Rows are one point carried round by a steady rotation, each followed by how many ticks it has turned.
The counts run from 0 to 551.
-4	-3	-4	6	14	6	5	-1	-17	-10	2	-9	0	4	-5	4	12	11	-2	27	15	-8	12	-17	19	-8	10	-1	-3	10	3	10	-13	3	5	1	2	-8	10	7	12	1	-6 -> 423
8	11	-8	20	4	0	14	-12	-17	-1	-17	-3	7	6	-10	-4	14	-4	-3	-8	12	-11	5	-7	-7	-11	7	5	-1	-12	-4	-2	15	4	-7	-6	4	-1	17	-4	-13	7	-17 -> 276
3	2	-2	3	18	-14	2	-5	-14	-4	-10	0	-9	8	2	11	2	9	-1	20	8	-13	7	-6	15	-5	20	3	-2	-6	10	10	-17	8	11	0	-5	8	-2	14	12	-1	2 -> 416
4	-13	-3	5	12	-1	13	-4	-7	5	-19	-6	-14	3	11	8	11	-20	-9	2	4	-13	-2	-3	-1	9	13	-5	-10	-9	-2	4	9	4	-21	-8	5	-2	10	14	-9	13	4 -> 512
2	-8	-6	-3	-22	-13	-4	-3	-6	2	2	-1	-11	24	-3	11	1	8	-2	10	5	-6	10	-11	14	-1	-8	2	-11	-9	-7	11	-10	15	-11	-8	-14	14	-2	-12	-1	1	-3 -> 161
7	-4	-11	18	1	0	9	2	-12	-17	-22	-19	6	6	-8	-1	21	4	-10	17	8	2	-9	-6	17	2	4	2	-1	-2	-3	9	-8	6	1	1	6	3	8	2	3	3	-14 -> 255
2	-5	1	2	1	-3	-8	-7	-4	-23	-16	-11	-10	20	-2	-13	7	-3	4	0	18	-5	3	-19	8	-10	-5	3	-6	-3	7	-9	-8	7	4	4	-11	1	-8	21	5	-2	-1 -> 241
12	5	-9	12	-6	-3	5	-20	-6	-20	3	-7	12	15	-20	-11	15	3	10	10	2	-5	11	-18	5	-17	3	2	-3	-8	13	-9	0	9	0	-1	4	-8	2	4	1	-8	-5 -> 445
13	4	-5	3	7	10	-5	-17	-8	-1	1	-2	4	11	-14	-7	17	-5	-2	7	13	-10	-5	-18	-4	-6	1	0	-17	0	6	1	1	11	-7	10	5	-6	3	11	13	19	-13 -> 25
4	-14	-13	4	7	8	-14	-8	-5	-1	-1	-5	10	10	-17	4	14	-4	-15	15	17	-3	-8	-14	7	0	6	1	-17	6	-2	2	-3	14	-4	5	3	-3	5	5	15	20	1 -> 15
-10	-9	-20	12	0	-7	3	17	-11	-2	-20	-3	-1	-1	-4	12	7	-15	-3	12	10	-2	6	-8	2	-4	8	4	-4	-13	-16	-5	3	2	-2	-8	-7	-13	18	1	-8	3	13 -> 91
10	1	-16	-1	-12	-4	7	0	-11	-6	-30	1	-4	10	-11	0	10	-13	-2	17	11	0	-14	-6	7	-4	-3	9	-10	-8	-10	5	3	7	-9	-9	-17	-4	0	7	2	6	1 -> 495
2	10	-11	9	-3	-2	3	-9	-5	-8	-32	6	-2	5	-13	-22	15	-3	2	7	12	-7	3	4	4	-4	-3	7	5	-13	-1	1	-4	-2	3	-16	-11	-9	0	3	2	-3	1 -> 487
8	6	-6	1	1	-4	-6	-22	-7	-5	4	7	9	16	-24	9	-3	5	2	20	6	7	4	-17	10	-16	0	4	-3	-4	0	-2	7	19	-3	1	-9	7	-2	-2	11	12	2 -> 204
3	-8	2	19	17	-6	0	-18	1	-9	-2	-9	3	9	-11	-1	9	-1	-7	-2	7	-11	8	-12	6	-11	22	0	-4	-2	24	-8	-3	11	0	-3	3	2	1	5	-6	-6	6 -> 437
2	-2	-11	-3	16	3	3	-16	-10	-4	4	4	12	16	-7	4	-3	2	-5	31	5	4	-3	-14	16	-10	9	-3	-13	-5	-10	-5	-3	7	5	0	0	10	-2	1	13	12	9 -> 215
-11	-7	-13	5	3	-11	-2	-6	-4	5	-1	4	2	9	9	6	7	-2	-13	14	-10	-4	12	4	6	12	7	-8	-1	-25	-22	-6	-4	5	-8	-10	2	14	6	-15	-5	5	16 -> 550
-6	-7	-9	8	21	1	4	-8	-3	-12	-24	-3	8	11	9	-9	-6	-5	-5	-3	17	-5	-2	-2	3	-1	16	-1	-12	-14	-8	-15	4	1	10	-3	5	6	9	4	-6	10	17 -> 469
-4	-3	-7	18	13	4	11	-15	1	-15	-11	-7	4	7	4	-24	25	-5	-9	4	-1	-6	2	0	6	0	3	-3	2	-20	-4	-11	-11	-3	2	-4	3	2	2	0	-4	-6	6 -> 61
-7	4	-4	2	-7	-9	9	3	-19	5	-17	-1	-20	4	4	14	2	-8	-6	14	7	-8	10	-5	9	-3	-1	3	3	-12	-15	12	3	4	-14	-15	-22	3	0	-2	-8	-1	-3 -> 329
0	-12	7	13	24	7	0	-8	-5	-12	-3	-12	-7	4	-2	3	12	5	-2	9	14	-11	15	-8	12	0	17	0	2	5	18	3	-13	7	5	1	11	-5	13	18	8	6	1 -> 428
6	-6	4	7	-10	-10	-3	-14	-4	-12	-11	-9	-13	15	5	11	3	-11	4	-4	-5	1	14	-4	-3	3	-7	2	6	-19	-5	-6	14	16	-23	-4	-9	9	0	5	-10	9	7 -> 533
-4	-1	-8	14	19	3	10	-12	-12	-17	-7	-13	9	7	-3	4	5	-12	-3	18	7	10	-2	-19	15	-14	2	-2	2	-5	-10	-11	14	2	-5	-2	-8	3	-3	6	-2	5	5 -> 48
4	0	-1	14	11	-9	3	-10	-7	-15	-31	2	2	2	-4	2	0	-7	5	2	1	7	3	11	0	2	2	3	16	-24	-6	-7	9	4	-1	-5	-2	4	10	9	-5	13	12 -> 292
-5	-11	9	8	-5	-2	1	4	-9	-6	-17	-11	-27	3	8	13	11	1	-5	8	4	-2	16	8	12	12	-3	2	12	-8	-6	16	-8	5	-13	-9	-4	0	12	7	-4	9	-2 -> 336
5	-3	-14	6	10	1	13	-4	-12	-2	-19	-1	-5	-1	9	-3	20	-10	1	21	-4	-14	5	5	1	11	13	-4	2	-11	-3	5	-1	-4	-10	-10	9	-19	13	15	0	4	8 -> 509
1	-9	5	-3	1	6	-18	-15	10	-1	6	11	-11	23	-9	-10	6	2	-4	3	12	-12	10	-6	3	0	-7	-2	-14	-12	3	-3	-22	11	3	1	-5	2	-2	4	17	9	10 -> 397
-3	-7	-6	23	0	10	8	1	-4	3	-18	0	-4	-3	-16	2	19	-6	-10	5	13	-4	6	7	2	3	-1	0	6	-11	-10	5	1	0	-8	-12	3	-21	23	-7	-5	14	-1 -> 99
6	2	-15	22	5	6	12	-5	-11	-6	-13	-11	12	1	-6	-9	24	-2	-8	7	11	-13	-1	-7	2	-2	11	0	-8	-5	-3	2	-2	3	-1	-4	14	-9	21	-4	-3	5	-15 -> 266
-1	-12	-9	-5	-16	-5	-9	4	-12	-2	3	-6	-7	17	0	19	0	14	0	17	11	-9	8	-11	13	7	1	0	-13	-1	-10	12	-9	16	-5	3	3	4	10	-5	7	13	-1 -> 171
-9	-21	5	4	11	7	-17	-12	9	1	4	3	-5	16	-6	8	-7	3	-8	5	10	-2	13	-5	7	3	-1	-4	-7	-10	-8	-6	-8	11	2	-1	0	6	4	0	9	23	19 -> 387
4	9	-12	14	4	-11	5	-11	-14	-5	-17	1	7	6	-6	1	5	-14	7	-6	9	-6	9	-8	-11	-12	11	5	-1	-20	0	-14	16	7	-4	-3	-3	-3	7	8	-12	2	9 -> 280
2	-10	6	-7	-2	2	13	-9	-7	-4	-4	4	-16	13	9	18	-9	-6	9	14	-2	2	8	-3	3	2	-8	-4	-4	-19	-16	5	8	9	-15	1	-2	-1	14	7	-2	23	7 -> 128
-10	-13	9	5	7	-3	-3	-17	8	5	-2	4	-22	14	8	-1	2	-2	-9	-2	2	-15	22	2	7	6	6	-5	2	-15	0	0	-8	5	-12	-16	-9	11	-1	-6	-7	-1	15 -> 146
-2	3	-6	-7	-8	-11	2	-2	-9	2	-12	8	-21	13	13	-5	8	-16	7	5	2	-19	17	-7	-3	-2	-5	0	-6	-23	-10	-1	-3	3	-12	-7	-14	-7	-2	13	-3	-4	10 -> 322
-2	-10	-11	-3	-8	-8	-3	5	-12	6	1	-5	-4	15	-2	22	-2	11	-7	20	9	-9	7	-13	14	3	8	-2	-14	-1	-11	10	-6	16	-4	-5	0	9	9	-10	3	8	1 -> 172
3	-2	9	13	14	4	-15	-18	-2	6	0	-1	-6	8	-17	5	5	12	-7	-7	16	-16	20	-1	0	-1	11	0	-1	1	13	6	-2	14	-4	-3	4	6	12	-2	6	16	-7 -> 190
